(in the rows, 128 means zero)
The rows of T fall into 4 groups, and each row is roughly a mix of its group's hidden directions; some rows fit no group.
T:
[[123 160  96 134 144  95 115  73  84 121 130]
 [157 124 125 165 123 139  99 128 136 196 100]
 [141 150 151  70 157 147 106 168 120 115 152]
 [108 113 141 190 104  86 154 153 141 141 134]
 [130 123 155 127 110 141 127 160 139  93 199]
 [161 137 117 170 109 161 122 136 110 187 115]
 [151 153 131 108 139 171 133 141 146  83 178]
 [132 154 124 122 122 145 153 162 155 109 196]
 [127 124 127  53 147 147 120 103 123 115  91]
 [129 142  88 107 137 160  70 122 154 130  95]
 [153 132 142 163  98 133 114 125 148 119 198]
 [148 121 147 160 123 138 169 103  83  87 152]
 [169 102 144 122 122 162 117 132 166  90 170]
 [176  93 150 147 113 155 102 136 170 154 116]
 [103 136  75 133 130 133 109 118 106 156  70]
 [167 148 131 188 107 139 127 154 116 170 128]
 [140 130 119 168 157  80 129 130 108 175  97]
 [129 121 125 191  94 129 126 175 139 162 121]
 [115 138 148 109 148  88 149 131 150  79 176]
 [ 77 148  93  94 120  83 141 109 141 108 136]
 [140 118 126 113 142 103 192  79 101 132 123]
 [ 66 132 154 108 116  89 117 147 148  95 126]
 [121 136 110  85 162 138 100 115  93 142  77]
 [140 116 125  96 128 159 153 167 134  72 160]
 [141 124 179 118 144 148 170 140 135 114  74]
 [115 135  88 166 113 120 181 108 135 129 171]
 [133 147 138 167 109  92 165 132 141 104 182]
 [163  99 147 155 104 163 105 139 174 149 107]
 [129  91 173  72 140 113 114 115 135 117  92]
 [150 123 133 206 121 100 146 122 154 122 137]
 [ 61 141 122  93 128  90 157 117 116 135 122]
 [187 134 153 152 104 153 135 111 148 142 170]
 [ 98 129 109 136  83  83 119 161 151 152  97]
 [109 147 138 118 138 135 123 174 150  69 166]
 [129 129 133 208 102 110 129 115 158 126 140]
 [175 124 134 125 155 129 101 102  77 158 101]
 [118 138  97 117 126 160 111 125  77 163  80]
 [113 134 143 153 120 130  63 160 160 145 158]
 [145  90 110  97 130 176 104 124 153 159  96]
 [118 132 135 142 106 131 151 156 179 110 187]
 [127 141  95 160 174 111  97  89 163 142 121]
 [154 121 139  69 139 143 176  99 107 118 143]
 [ 64 153  97 146 163 102 118 142 117 112 120]
 [ 94 135 145 166 136 156 152 176  94 100 125]
 [102 160  87 111 169 107 155 128  83 128 121]
 [113 137 124 153 101 125 158 148 167 118 191]
 [125 118 115  91 158 142  92 102 102 135  71]
 [137 140 145 155  94 155 144 133 156  92 184]
 [116 153 102  83 151 146 129 125  90 112  78]
 [ 85 150 111  73 146 131 108 147 134  85 132]
 [143 145 142 173 111 103 172 123 126  88 166]
 [102 168  65 155 129 143 113 158 113 125 123]
 [ 55 147 113 118 122  93 119 136 129  94 124]
 [140 142 151 169 120  82 113 137 165 169 151]
 [ 98 105 154 169 107  95 107 119 154 168 106]
 [164 109 139 149 134 161  92 115 130 176  89]
 [156 132 123 125 125 202  99 162 126 139 135]
 [ 77 165  99  89 143 106 138 134 104 100 137]
 [140 121 117 149 131 109 113  80  92 140  68]
 [160  97 137 150 114 152  81 119 157 166 102]
 [112 123 145 178 115  74 167 109 135 105 132]
 [193 135 163 126 138 154 133  89 122 132 154]
 [135 147 131 170 116  88 132 129 139 169 181]
 [131 124 108 152 163  82 135  93 111 179 138]
 [124 112 141 103 143 156 147 132  81 130  65]
 [116 133 108 183 112 141 131 181 114 109  93]
 [156 124 138 163 133  87 120  84  85 141 101]
 [170 108 157 164 104 100 124 122 146 169 158]
 [180 124 164 181 107 150 149 135 131 134 149]
 [172  93 135 179 118 132 109 120 124 170 105]
 [ 99 117  80 106 140 154 144 103 128 122  71]
 [181 131 101 113  98 187 146 119 132 124 134]
 [106 105 143 176 101 145 122 146 175 120 166]
 [143 126 139 190 103  87 149 110 105 148 145]
 [114 143 130  93 138 102 154 116 141  97 193]
 [162 119 141 187 108 105 131 111 122 160 167]
 [159 115 143 147  76 152 123 142 173 152 157]
 [110 158 126 132 141  89 147 110 132  64 157]
 [166 133 147 156 107 146 130 149 178 122 176]
 [ 87 160 114 109 143  85 149 129 106  90 159]
 [129 116 127  64 149 133 123  85 109 159 103]
 [150 103 135 110 152  95 149  99  95 175  98]
 [173 148 144 157 137 109 134  97  95 174 108]
 [179 115 159 142 111 163 145 154 156 102 156]
 [176 131 149 121 118 163 136  95 149 122 181]
 [ 88 121 131 109 159  79 151 103  92 145 106]
 [101 143 124  71 131 129 148 145 123  69 143]
 [133 133 118 133 101 129 107 122 159 135 207]
 [151 135 127 157 109 190 145 168 121 110 154]
 [100 124 106 177  94 114 150 112 164 130 168]
 [132 106 113  76 161 180 101 132 150 137 116]
 [105 131  86  92 171 129 146 102  96 152 105]
 [170 123 113 174 113 170 135 165 121 127  98]
 [114 110 113  92 129 191 126 166 150 146 108]
 [108 142  69 116 142 140 129  84 102 126  90]
 [151  81 150  96 164 144 150 118 157 132  90]
 [ 90 117 124 136 133  85 126 171 113 125  73]
 [181  97 167 179 122 138 124 110 139 125 133]
 [ 98 120 123 138 135 118  85 161 118 143  63]
 [126 117 118 102 124 191  82 160 147 113 120]
 [110 114 107 102 138 157 133 113  80  96  79]
 [142 138 148 181 130  69 131 136 136 161 146]
 [114 118 122 124 152 125 100 155  95 150  60]
 [114 141 100  74 152 139  94 134 108 116  82]
 [120 124 124 152 111 116 119 115  75 161  71]
 [105 141 136 107 113  90 151 117 144 100 192]
 [113 160 105 143 146  87 129 159  93 101  87]
 [ 90 141 124  97 147  84 134 133 145  70 129]
 [107 149 104  82 172 124 110 101 158 158 143]
 [110 126  90 145 119  93 145  85 106 162  90]
 [199 130 148  98 124 162 143 115 122 129 153]
 [187 126 149 114 151 159 155  98 101 136 153]
 [184 120 171 118  88 135 111 143 164 123 129]
 [165 102 156 182 105 129 120 136 124 173 112]
 [156 132 126 110  92 156 142 131 166 105 185]
 [158 104 143 142 121 115 112  88 128 194 109]
 [151 142 138 168 124 118 168 151 126  83 172]
 [163 121 149 194 131 106 130 111 114 167 123]
 [107 119 117  75 138 138 115 116 181 170 134]
 [153 125 138 102 101 150 140 111 169 104 186]
 [128 109 138 147 134 185  85 172 142 106 121]
 [139 131 152 132 103 111 123 181 188 150 138]
 [149 129 147 134  95 144 118 139 172 112 192]
 [180 110 141 174 104 154 123 136 150 165 141]
 [161 105 166 147  86 159 112 143 169 118 141]
 [142 110 126 158 128 105 114  83  94 149  74]
 [182 111 157 143 119 171 149 134 138 127 172]
 [176 111 143 178 110 149 104 136 141 167 112]
 [119 125 132 139 112 124 164 129 157  86 193]
 [110 111 143  98 129 131  84 121 117 155  64]
 [ 94 117 140 178 128  88 123 167 123 125  89]
 [ 90 141 104  62 134 131 118 155 161 127 120]
 [153 127 145 172 106 160 149 181 125 103 145]
 [157 131 158 183 109  81 140 120 108 138 153]
 [127 141 114 132 135 106 118  92 101 193  91]
 [ 73 115 111 106 127 136  89 159 153  98 104]
 [176 136 160 173 119  94 152 130 113 130 161]
 [172 131 146 173 127  90 131 104  85 148 135]
 [108 121  88 105 164 126 145 111  82 146  86]
 [118 117 112  75 154 170 154 124 113 124  83]
 [131 116 112 168  98 148 160 134 186 124 157]
 [131 118 154  68 150 118 172 115 108  96 128]
 [102 117 111  78 143 168 110 136 131 129  75]
 [179 115 129 138 130 185 116 140 114 170 114]
 [113 145 118  60 127 169 116 145 120 113 159]
 [119 115 126 167 115  80 142  97 109 181 118]
 [137 102 109 122 145 146 113  96  99 156  65]
 [142 102 114 148 133 129 111  83 104 157  69]
 [ 74 136 124 143 134  63 142 115 132 102 121]
 [127 158 108 104 145 123 100  72 110 165 101]
 [ 97 109  72 116 137 156 143  97 128 137  85]
 [157 107 154 102 138  98 149  67 131 156 134]
 [ 90 132  96  85 157 127 118 118 104 122  77]
 [176 107 159 166 110 136 119 133 168 155 152]
 [175  88 127 166 122 153 147 112 171 143 124]
 [ 94 167 107 126 122  81 138 144 122 122 181]]
Each list below has one row that fits no group; the rest each fit one group, if only roughly. Name that row.
  z_775: [152 116 121  99 146 186  91 146 140 163 144]
  z_610: [149  99 112 122 123 189 111 129 118 146  77]
  z_26: [ 84 164 101 101 154 111 116 140 104 132  82]
  z_293: [166 124 123 181 109 156 104 166 135 159 137]
  z_187: [137 143 130 135 115 124 157 131 143 107 209]
  z_868: [185 105 149 150 125 152 110 125 112 168  93]
  z_412: [147 130 162 138 112  92 179 100  86 140 141]
  z_208: [107 126  98 115 142 118 109 110  95 175  76]
  z_167: [156 125 150 144 140 108 121 156  90 150  67]
  z_406: [124 119 122 165 140  78 118  96 120 182 110]
  z_184: [ 71 152 115 118 109 102 139 158 122 100 168]
  z_8: [119 154 122 144 151 115 149  98  68  87 144]
  z_839: [123  95 121 129 110 176 135 148 154 148  70]
  z_820: [144 139 121  97 140 179 117 115 168 131 179]
 -> z_412
  z_110: [140 144 158 130 127  99 129 139 163  90 189]
  z_22: [136 127 125 169 138  77 122  88 108 162  97]
  z_776: [119 126 112  97 125 172  99 146 124 122  63]
  z_946: [141 139 160 178 115  93 155 121 106 104 168]
  z_53: [ 93 131 104  89 148 126 158 133  88 118  80]
  z_700: [147 158 122 113 125 170 131 181 128  78 129]
  z_394: [179 109 160 175 115 152 138 144 124 163 135]
  z_359: [ 82 162 121  76 122 113 127 146 165 123 153]
  z_897: [ 80 156 104 107 155  77 126 110 117 115 153]
  z_835: [ 76 124 116 114 135 129 130 141 153  64 152]
 -> z_22
  z_469: [142 115 108 146 147 137 134 109  91 188  85]
  z_510: [133 138 119  61 163 164 129 146 121 109 101]
  z_171: [115 166  84 112 133  97 128 101 117 102 176]
  z_332: [139 131 116 141 115 149  79 150 134 178  83]
  z_614: [ 75 136 106  78 146 106 115 132 122  94 105]
  z_487: [ 85 133 120  92 162  90 132 120 107  85 109]
  z_444: [147 118 158 173  97 161  88 161 149 137 123]
  z_624: [118 127 158 116 110 109 142 140 145  61 169]
  z_102: [107 136 113 112  91 136 127 136 183  91 170]
  z_753: [171 120 147 173  94 133 146 130 142 174 150]
  z_246: [142 106 123 138 137 109 139  95  97 178  76]
 -> z_171
  z_631: [161 108 144 174 117 111 131 101 118 187 130]
  z_634: [106 157 107 103 155  70 136 100  96 143 125]
  z_995: [120 122 120 186 103  92 157  97 123 133 164]
  z_844: [121 164 121 121 148  81 145 106  78 105 157]
  z_45: [166  90 137 132 122 165  96 106 159 167 111]
  z_327: [153 116 106 158 135 123 120  78  91 157  87]
  z_761: [164 113 152 119 124 189 110 115 148 110 167]
  z_20: [157 102 167 108 117 160 128 102 164 119 172]
  z_107: [171 121 167 172 122 117 168 114 124 125 164]
  z_16: [106 149 108 167 134  69 170 133 107 122 127]
 -> z_634
  z_649: [179 129 170 179 104 106 124 130 114 148 131]
  z_137: [128 113 154 178 110  78 136 142 111 144  88]
  z_596: [145 153 127 196 101 126 136 138  91 151 144]
  z_987: [ 93 120 107 102 146 174 129 148 116 100  78]
  z_855: [ 87 157  93 108 148 118 113 128  89 126  80]
  z_27: [147 121 123 151 105 163 109 146  99 183  91]
  z_964: [105 145 132 127 138  79 154 135 118  73 167]
  z_573: [180 101 165 118 135 168 120 165 136 151 122]
  z_422: [113 150 119 154 114 126 148 118 162  91 190]
  z_455: [139 122 177 119 118  95 128 106 161 118 184]
 -> z_987
